In the rows, zero is written as 128.
A single turn carries every row of the set below to another of its rows. Some are shown first; where does it send the rows asked next?
K_416: [174 115 125 121 112 118 118 162 126 157 116 122 157]
K_830: [118 188 119  99 129 125 162 145 110 141 143 116 136]
K_886: [102 144 120 130 127 174 129 100 111 134 155  95 113]
K_989: [149 120 126 130 111  94 146 141 134 136 113 138 150]
K_629: [162 103 117 127 117 148 104 156 130 159 111 105 148]
K_643: [100 156 127 132 120 151 149 103 106 124 167 118 117]
K_483: [116 136 116 120 121 177 110 112 118 150 140  75 115]
K_553: [120 105 119 156 128 166 134 130 113 119 147 143 139]
K_621: [119  89 108 151 127 165 124 123 135 125 113 110 129]
K_234: [117 166 134 123 115 117 154 110 106 128 165 132 126]
K_694: [134 118 127 142 115 102 156 132 129 119 127 152 146]
K_586: [153  95 108 118 122 146 107 147 143 153 110  94 145]
K_840: [130 169 106  94 132 156 127 152 116 161 118  76 130]
K_618: [150 165 136  96 106 100 129 134 119 161 136  98 136]
K_40: [135 176 112  90 127 132 137 158 115 161 122  87 135]
K_782: [138 186 111 120 109 104 137 155 104 158 140 112 127]
K_341: [138  89 108 136 123 155 113 136 140 139 101  96 135]
K_239: [135 185 119  92 127 122 149 153 112 151 131 104 140]
K_245: [125  95 112 152 131 181 116 134 120 129 134 122 135]
K_441: [134  87 105 130 127 171 110 131 142 139 121  98 137]
K_200: [121 160  95 129 117 163 108 140 108 162 132  75 114]
K_106: [119 188 114 131 111 114 148 142  99 145 151 126 122]
K_358: [140 139 117 105 117 152 102 127 121 165 127  67 123]
K_294: [101 169 102 145 121 160 137 126 101 138 153 108 109]
K_104: [106 183 118 108 131 146 166 131 104 130 151 120 129]
K_182: [144  91 115 137 125 173 106 146 125 146 118 105 140]
K_578: [121 117 124 138 121 118 158 123 130 110 152 155 145]
K_532: [111 100 113 154 126 153 141 117 129 113 127 132 132]
K_184: [139 173 138 107 107  96 151 123 110 145 151 121 134]
K_204: [137 166  99 119 112 141 107 154 111 173 126  78 118]
K_646: [112 106 116 143 126 154 145 117 132 111 150 138 139]
K_521: [118 111 122 150 122 128 154 120 127 111 130 148 136]
K_979: [164 124 131 128 112 105 135 156 119 144 129 144 157]
K_190: [161 105 116 109 114 114 118 152 142 156 114 106 154]
K_892: [128 119 128 151 123 138 148 134 113 116 149 160 144]
K_530: [152 153 127  97 110 123 111 137 122 168 125  76 130]
K_815: [ 99 175 111 112 136 166 156 128 107 130 146 107 123]
K_31: [153  97 111 127 117 130 116 145 140 148  95 100 143]
K_64: [114 163 105 103 134 175 129 142 113 151 125  76 125]
K_734: [104 182 106 140 115 138 148 130  98 137 159 123 118]
K_631: [160 109 120 124 112 101 126 150 138 146 101 116 148]
K_355: [144 178 105 117 107 114 120 158 111 172 131  94 123]
K_116: [160 119 123 113 112  94 138 150 140 144 124 129 156]
K_32: [145 127 134 140 116 116 149 147 116 127 143 158 153]
K_659: [141 123 128 126 115  96 153 138 132 128 141 149 152]
K_220: [105 161  94 140 122 171 118 133 105 147 145  88 107]
K_996: [102 166 106 112 140 177 140 134 109 139 135  89 122]
K_481: [114  95 107 141 128 171 127 119 137 122 139 117 135]

K_815 moves to K_996
K_530 moves to K_618
K_646 moves to K_481
Where do these go?
K_553 moves to K_245
K_532 moves to K_621
K_106 moves to K_734

